(in the rows, 128 means zero)
One turn sends every row of this set to another row. A few are shown first. Where does it send the rows asked after them?
mufud: [124 138 103 128  92 138 111 121 160 123 100 111 130 136 134 119 145 108
 128 123]
Diru: [153 117 164 116 160 110 128 126  87 139 145 139 127 122 123 137 129 156
 124 108]
Fipud: [148 119 159 118 171 111 141 124  96 152 145 139 135 105 111 127 137 158
 136 121]
baki: [140 100 154 136 147 108 147 119  88 143 140 139 117  88 112 118 154 140
 139 123]
vasif: [140  94 151 132 156 110 149 118  90 158 142 139 126 101 117 123 147 145
 136 133]
Rif: [145 104 146 131 163 105 153 119  96 152 143 136 130  98 111 117 148 146
 134 132]
lise: [117 152 121 106 125 144 137 135 170 146  94 132 147 119 112 148 133 113
 148 124]
nugum: [142  85 143 142 143 100 141 115  88 144 145 131 117 112 126 114 149 137
 127 131]
larer: [148  92 145 140 136  98 122 118  85 131 149 127 114 129 134 118 141 139
 120 117]
Sesi: [123 135 104 127  96 125 122 132 165 119  99 117 131 141 128 132 137  98
 129 120]
rugar: [125 150 116 114 105 134 111 136 165 120 101 121 136 146 128 143 126 108
 132 109]
Zupev: [114 127 105 128  99 135 133 125 170 138  97 107 133 123 127 122 149 104
 145 130]
Zotok: [149 117 163 126 142 107 112 124  85 123 147 135 113 117 124 128 135 150
 129  95]
Fumu: [118 131 100 132  98 140 132 119 163 137  97 115 135 118 126 115 154 105
 136 137]
Keta: [149  94 137 144 148  95 145 116  94 137 146 128 121 110 118 107 151 137
 126 131]
Nis: [154 125 162 116 164 109 121 126  94 137 148 135 131 122 119 130 128 159
 129 107]
gep: [141 114 164 123 157 114 140 123  89 146 140 144 121  91 109 129 144 151
 143 113]
poku: [123 164 126 103 116 154 107 128 164 138 100 123 144 130 126 140 130 128
 141 113]
lut: [121 133 108 125  93 134 117 128 168 126 100 104 130 138 133 126 140 107
 138 118]
roru: [121 159 124 103 119 142 119 138 168 133  98 129 144 135 120 151 124 116
 141 111]
Nim: [111 154 119 105 111 152 134 126 166 148  94 130 143 115 111 140 129 122
 144 127]
Fezi: [117 157 121 106 123 157 127 125 167 152  96 127 148 112 117 137 140 125
 148 127]
vobar: [150 107 157 127 144 104 111 123  86 131 150 131 118 134 134 128 130 150
 122 106]
Firal: [155 100 141 141 141  92 126 118  91 123 150 124 117 127 127 110 143 140
 117 117]
Kegam: [154  96 146 138 139  96 131 119  85 127 146 129 116 126 130 120 141 140
 113 116]
Fasaz: [114 137 110 119 115 137 148 131 170 145  93 129 143 113 113 137 144 102
 146 136]
von: [157 116 152 127 150  99 112 124  91 123 151 127 122 133 127 121 130 151
 120 105]
vipoz: [141 111 162 119 165 116 138 123  90 158 144 143 129 107 118 134 136 155
 139 121]
zolir: [112 135 113 118 111 144 141 128 173 151  94 114 140 112 119 130 147 111
 153 132]
nom: [127 155 115 114 100 145  99 126 161 123 102 115 135 142 134 131 133 120
 130 110]
Ker: [118 153 115 112  94 142 109 127 161 123 100 121 133 139 125 135 123 118
 129 112]
lezok: [115 161 122 102 107 150 117 128 164 136  97 128 141 129 118 142 121 125
 138 115]
Vubod: [144  94 147 144 135 100 136 117  85 129 142 133 109 101 120 113 153 135
 131 117]
lofu: [148 112 162 118 165 112 145 122  90 151 141 142 131 107 116 134 136 154
 130 120]
pepu: [115 141 109 120 114 150 141 121 165 153  94 123 143 106 117 126 151 114
 145 140]
nika: [122 147 119 113 101 140 107 131 168 128 100 108 134 143 133 136 131 117
 140 109]
kisuk: [108 140 108 117 103 145 144 122 165 147  93 128 138 110 112 130 138 113
 142 137]
Batez: [117 139 105 123  86 135 119 122 161 122  99 118 128 135 126 126 132 109
 128 122]
ferup: [156 110 158 125 146 102 120 123  85 127 147 133 120 131 129 129 131 149
 116 106]
ripek: [119 155 126 103 113 149 114 134 170 139  99 116 141 132 126 143 129 124
 149 110]
ked: [146 122 169 118 155 115 123 126  86 136 143 141 119 105 115 134 135 154
 138 100]
Tak: [148 102 153 139 132  99 119 120  84 119 146 131 107 115 125 117 145 140
 125 105]
nal: [118 129 100 130 102 128 140 129 168 131  96 121 135 124 121 129 146  95
 136 133]
Subu: [111 132 101 126  91 137 135 120 163 134  96 120 132 120 119 123 140 106
 133 134]
vezar: [147  98 151 131 157 106 155 118  90 151 141 140 126 102 116 125 146 145
 128 130]
mez: [147 116 165 116 159 114 120 125  88 144 147 139 126 124 127 138 127 158
 133 108]
falub: [113 149 123 106 120 151 131 131 173 152  95 118 145 118 119 140 137 120
 155 122]
monod: [149  91 143 140 145  98 148 117  87 139 142 133 119 112 123 117 148 137
 120 128]

ripek goes to nika
lofu goes to Diru
Firal goes to Keta
And these:
Fezi goes to poku
ked goes to Zotok
nal goes to Fasaz
mez goes to vobar
Batez goes to Subu

One turn sends every row of this set to another row. A few are shown first. Where does it send the rows asked after them?
bebil: [120 125 116 131 136  69 134 119 142 135 109 127  98 151 156 139]
biz: [105 112 121 134 132 156 146 123 135 107 129 135 134 129  90 145]
fiv: [128 122 120 117 129 174 124 124 143 125 132 123 130 161 112 135]
tavok: [121 113 141 122 148 108 149 118  94 112 142 106 149 126 163 109]
dozo: [100 119 135 138 131 166 134 127 133 146 123 129 120 156 118 151]
Tiv: [126 117 104 122 140  77 126 129 132 124 122 119  95 132 172 135]
dilob: [107 107 144 112 154 125 104 146 125 134 106 146 149 126 110 102]
lun: [ 95 119 159 128 120 142 137 121 110 142 129 129 133 138  96 138]
nanu: [134 124  99 116 134  74 113 127 124 113 128 128 113 126 166 136]
kozi: [114 132 128 126 122 158 114 121 118 131 132 144 149 143 105 149]
feb: [120 110 112 113 139  69 130 123 129 125 123 117  97 127 166 126]
Bepuv: [119 124 119 126 123  56 125 115 124 117 122 133 114 136 136 134]
Sov: [131 129 162 119 143 157 142 121 147 139 120 129 139 130 112 135]
lirad: [131 125  97 121 155 126 137 117 101 107 140 114 157 135 167 125]
Ramot: [132 117  97 115 139  78 116 123 134 119 124 127 104 131 173 133]
Rezom: [138 132 127 123 151 131 112 173 121 120 106 130 145 136 104 117]
zire: [ 88  92 127 125 161 135 122 149 137 135 100 136 122 137 113 106]
pubu: [122 120 164 136 130 162 136 130 149 121 125 139 134 132 118 139]
Viki: [126 118 116 116 133  63 125 126 118 119 127 120 104 122 159 129]
fef: [114 122 121 117 143 152 151 116 134 126 123 126 138 127  83 143]
Muri: [110 106 143 135 127 164 137 124 149 103 130 142 131 132 106 134]
kipo: [111 110 151 117 127 157 146 124 134 137 131 108 115 157 103 125]
lili: [115 116  93 137 159 133 143 120 107 110 135 116 141 142 177 132]
ros: [115 110 148 135 144 123 127 175 121 116 108 121 125 136 102 108]
zotib: [124 122 144 105 119 148 127 119 119 121 140 123 144 143  89 125]
gamuz: [129 116 107 110 133  67 116 120 122 114 129 127 114 120 160 128]
basep: [135 122 107 115 123  67 113 112 139 105 126 137 121 143 140 124]
Sidov: [119 116 109 136 157 140 128 175 130 122 101 120 119 147 106 121]
Fubu: [103 104 137 137 152 116 156 121 100 118 137 107 132 133 174 115]
feda: [138 124 106 121 136  81 121 117 158 122 116 128 103 156 161 130]
reriv: [125 137 141 119 145 152 152 120 134 141 117 123 141 128  95 146]
rutul: [112 113 109 115 168 142 106 145 137 140  98 144 144 136 112 116]
Rado: [123 115 120 116 134  60 138 112 137 125 119 118 101 145 139 122]
zek: [109 102 114 139 155 130 155 122 111 109 136 104 126 144 177 120]
keteg: [125 126 122 122 151 114 137 115  88 113 140 117 163 124 162 123]
goker: [134 131 103 132 127  75 109 120 140 115 118 144 117 146 158 141]

Sidov goes to rutul
feda goes to goker
Muri goes to biz
And these:
tavok goes to Fubu
dozo goes to fiv
gamuz goes to Viki

One turn sends every row of this set to another row. A few are shown first. Where does it send the rows asked after them?
neze: [121 139 135 172 138 162 119 166 109 140  93 122 144 145 153 162 118 102
 109 148 136]
Nutis: [163 157 164 179 109 164 134 150 134 124 119  88  77 143 136 138 139 146
 157 184 151]
bol: [147 138 135 166 156 169 113 139  99 130 107 132 108  97 154 131 102 130
 133 161 105]
fuv: [155 142 137 163 155 167 134 160 145 115 112 113 118 100 177 144 128 150
 126 156 167]
Pefi: [153 143 144 168 124 176 106 149  97 142 126 103 104 136 145 125 135 134
  94 162 173]
rulak: [132 138 139 150 138 161 146 194 101 111 120 129 144 138 165 149 104  95
 138 130 149]
Rirav: [144 131 143 180 163 167 169 198 128 132  91 112 110 164 157 160 128 131
 162 165 116]
beb: [146 155 127 163 130 165 134 139  82 137 131 120 139 153 133 158 129 140
 170 172 100]
Bur: [168 164 120 162 136 176 104 151  91 119 121 146  80 116 149 134  93 120
 155 165 140]
Gul: [187 150 112 130 117 173 155 182 131 114 129 124 116 137 145 132 110 157
 155 174 156]
sarel: [155 141 149 167 157 182 114 176  76 138 143 103  87 157 130 134 104 140
 118 163 153]
Fato: [141 128 133 187 105 183 133 168  85 155  96 131  86 145 116 114 130 128
 157 187 143]
roful: [129 135 142 167 157 170 136 188 131 135  98 128 109 121 163 147 114 138
 158 154 198]
savov: [135 128 152 139 152 158 159 177 101 123 139 161 111 137 153 130 114 148
 161 182 112]
dat: [125 146 170 159 123 155 154 149 108 150 110 104 129 180 152 141 152 125
 155 157 153]
tir: [172 132 144 151 135 176 161 157  76 118 143 128  93 134 157 105 148 141
 157 163 121]
fop: [143 135 137 172 108 161 150 165 128 110 116 114 133  96 141 146 131 145
 188 171 132]
kar: [152 141 133 154  83 184 123 193  94 140  90 102  91 152 149 130 133 135
 157 155 172]
bibu: [117 144 154 172 134 167 123 196  89 137  99 132  87 174 161 170 131 130
 155 170 120]
gobo: [162 156 105 170 110 172 161 181 127 109 114 137 125 154 157 163 153 128
 152 171 169]

Bur goes to rulak
Gul goes to savov
bol goes to neze
And these:
Rirav goes to Fato
Nutis goes to fop

One turn sends every row of this set to another row. A few are shown first. Where does it send the rows asked after them?
miki: [162 105 115 153 116 150 160 101 113 113 128 100 120]
magu: [128 135 112 178 140 124 134 114 140  98 104 117 141]
Neb: [137 149 116 144 158 161 160 131 120  98 117  95 131]
riful: [142 123 103 168 137 119 131 117 159 100 111 134 134]
nipop: [ 95 137 126  91 119 124 127 113 122 140 122 119 133]
berab: [149 145 126 137 169 155 153 122 126  95 134 103 135]
nagad: [141 131 132  89 132 134 174 149 148 100 119 111 128]
rarif: [126 129 105 147  87 117 126 122 131 123 108 142 132]
gasil: [127 126 130  96 128 126 183 146 137  95 131 105 121]
dez: [100 131 118  92 123 106 136 118 124 143 116 101 120]
bul: [118 127 105 138  93 131 126 113 131 120 129 156 135]
Fitim: [147 148 120 140 166 157 148 130 138 101 106  99 137]
meba: [140 100 114 148 121 122 138  83 117 133 122  92 119]
Kidop: [138 135  98 128  96 132 116 121 134 141 106 140 129]
vuned: [141 149 130 141 144 157 166 141 126  88 109 100 140]
Tano: [116 129 125  84 123 104 130 112 128 142 133 114 124]
gir: [126 123  99 177 139 115 137 110 144  97 121 124 128]
Zug: [109 127 142  91 135 126 171 134 142  95 136 116 133]
dalo: [128 131  94 138  87 130 127 120 120 134 120 141 124]
lari: [147  95 130 135 137 125 171 101 128 106 131  83 118]
teban: [138 131 101 132 101 125 115 107 123 138 132 144 128]
tivaz: [144 109 128 111 121 142 160 102 106 132 125  79 117]
Padit: [106 139 126  96 105 113 132 124 122 143 102 108 131]
zin: [118 131 143  95 128 117 174 143 139 100 114  99 131]
zatu: [145 126 106 169 144 122 130 106 142 100 135 135 134]
rez: [114 129 124  86 125 105 132 123 144 140 107 108 126]
tel: [115 131 113 170 150 130 129 104 142  96 125 129 142]
damil: [139 130 138  84 137 130 171 137 134 103 143 110 126]
Fuzog: [146  91 121 121  95 119 158 100 121 127 132 104 114]
puriz: [130 149 128 133 152 170 159 130 124  90 129 114 142]

rarif goes to vuned
damil goes to teban
lari goes to Fuzog
And these:
dez goes to gir
riful goes to nagad
bul goes to puriz

One turn sends every row of this set to another row. A few are shown first. Where does it send the rows asked after them?
lumup: [135 134  92 124 128 149 136 102 119 154 121 122 141 115 103 129 109 147
 160 100 128 113 123 155  93]
Dolab: [105 135 141 141 149 128 139 128 119 118 118 150 114 150 106 112 121 137
 144 144 136 150 150 162 156]
Vavog: [135 126 101 114 131 141 140 105 109 153 120 123 144 115 102 121 106 147
 163  96 136 115 137 143  91]
katil: [126 120 158 162 127 140 113 113 131 130 120 143 130 145  97 107 105 152
 120 145 108 170 116 155 115]
zudod: [123 112 175 141 126 137 105 128 111 139 134 139 141 131 109  89 121 143
 114 132 115 167 142 126 111]
Laz: [120 113 108 170 120 134 124 109 132 119 100 152 127 141 115 124 113 144
 103 162 111 163 107 149 125]
miv: [155 155 114 139 151 125 120  89 123 148 142 132 148 116 138 152 113 163
 157  97 122 163 120 134 103]
Kuve: [117 141 137 133 135 147 126 150 105 136 132 127 110 120 138 109 152 123
 123 149 125 129 153 135 159]
zolo: [118 131 162 131 148 138 141 145 112 130 132 135 112 131 125 102 130 131
 140 145 132 144 155 150 156]
lidek: [155 146  93 142 150 122 133  90 127 143 133 136 146 111 151 160 116 160
 149 110 123 160 112 133 109]
luf: [154 148 120 127 151 118 118  94 106 150 143 129 151 112 139 143 118 160
 155  91 130 162 138 116  99]
tezu: [ 97 147 106 148 139 131 121 122 117 116 111 152 113 152 107 126 137 132
 131 147 132 140 146 157 159]
tud: [121 104 137 135 117 133 108 135  94 136 123 136 140 118 132  95 141 131
  93 141 120 155 150 100 119]
lafu: [138 117  77 141 140  99 122 106 149 104 119 101 144 112 116 145 127 170
 140 106 122 148 110 145 150]
nilig: [105 150 103 143 130 143 114 136 108 127 119 137 111 133 126 124 155 123
 117 149 125 127 147 140 162]
Dod: [142 135 164 130 147  98 122 126 162 107 112 111 133 151 105 134 131 137
 130 110 115 120 120 125 138]
pavim: [138 115  96 108 132 139 152 111 105 153 117 121 143 105 117 118 111 143
 159 104 138 112 138 135  93]
kadel: [130 116 174 141 122 139 103 129 104 139 129 130 133 132 105  90 119 144
 113 134 114 163 144 122 110]
ruge: [154 138 101 123 150 113 129  99  99 146 134 131 151 105 153 145 123 155
 147  99 135 158 141 104 104]
buzi: [148 114 110 115 137 103 111 127 118 122 137  82 147  92 127 121 142 161
 136  91 127 140 140 108 142]
vurad: [117 117 154 162 129 137 113 112 136 129 124 152 138 146 101 106 109 149
 118 143 109 173 116 156 116]
Lem: [141 126 135 120 139  93 122 135 141 107 104 108 132 137 126 134 152 125
 112 116 120 108 133  95 142]
Livir: [141 116  84 116 130 144 156 111 113 154 116 120 139 100 127 127 114 141
 153 111 132 109 126 140  99]
Vip: [150 117 138 121 146 106 114 121 134 121 144  85 147 103 109 117 125 172
 152  87 125 152 133 133 137]
das: [112 112 104 168 121 133 120 109 135 119 106 158 135 141 119 123 121 141
 100 158 110 164 108 148 127]
saduk: [138 132 137 137 144  96 129 120 168 100 102 118 131 153 111 145 133 135
 124 121 114 117 110 128 144]
Niti: [126 106 132 136 115 132 107 134  87 135 116 131 132 119 128  98 138 133
  94 144 120 152 151  96 116]
tiven: [114 104  95 152 114 129 116 124 109 124 106 148 137 123 139 116 141 130
  85 157 116 152 129 112 128]
lenub: [121 105  92 154 113 128 119 122 105 122  98 145 128 125 134 118 135 133
  88 162 116 152 129 113 127]
toka: [137 127 119 132 139  92 129 126 155  99  96 116 131 144 123 146 146 128
 112 124 116 110 118 110 147]
duzev: [144 120 117 137 147 103 121 108 152 111 133  98 145 116 102 132 116 177
 155  95 122 156 114 154 142]
fovin: [139 128  82 124 126 151 146 106 121 155 118 120 139 106 119 133 113 143
 153 110 125 109 115 152  99]
fifez: [141 113  71 127 133  99 117 118 128 111 121  92 144  97 130 139 144 161
 128 104 126 138 126 117 149]
rurug: [155 136  84 133 149 114 138  95 112 142 128 135 147 104 161 156 123 154
 143 111 130 157 126 115 111]
ritif: [144 131 164 119 143  97 119 135 146 111 114 105 134 142 114 127 143 131
 123 108 118 113 134 103 137]

vurad goes to zudod
luf goes to ruge
Niti goes to lenub
And these:
saduk goes to Dod
Vavog goes to pavim
tezu goes to Dolab
fifez goes to lafu

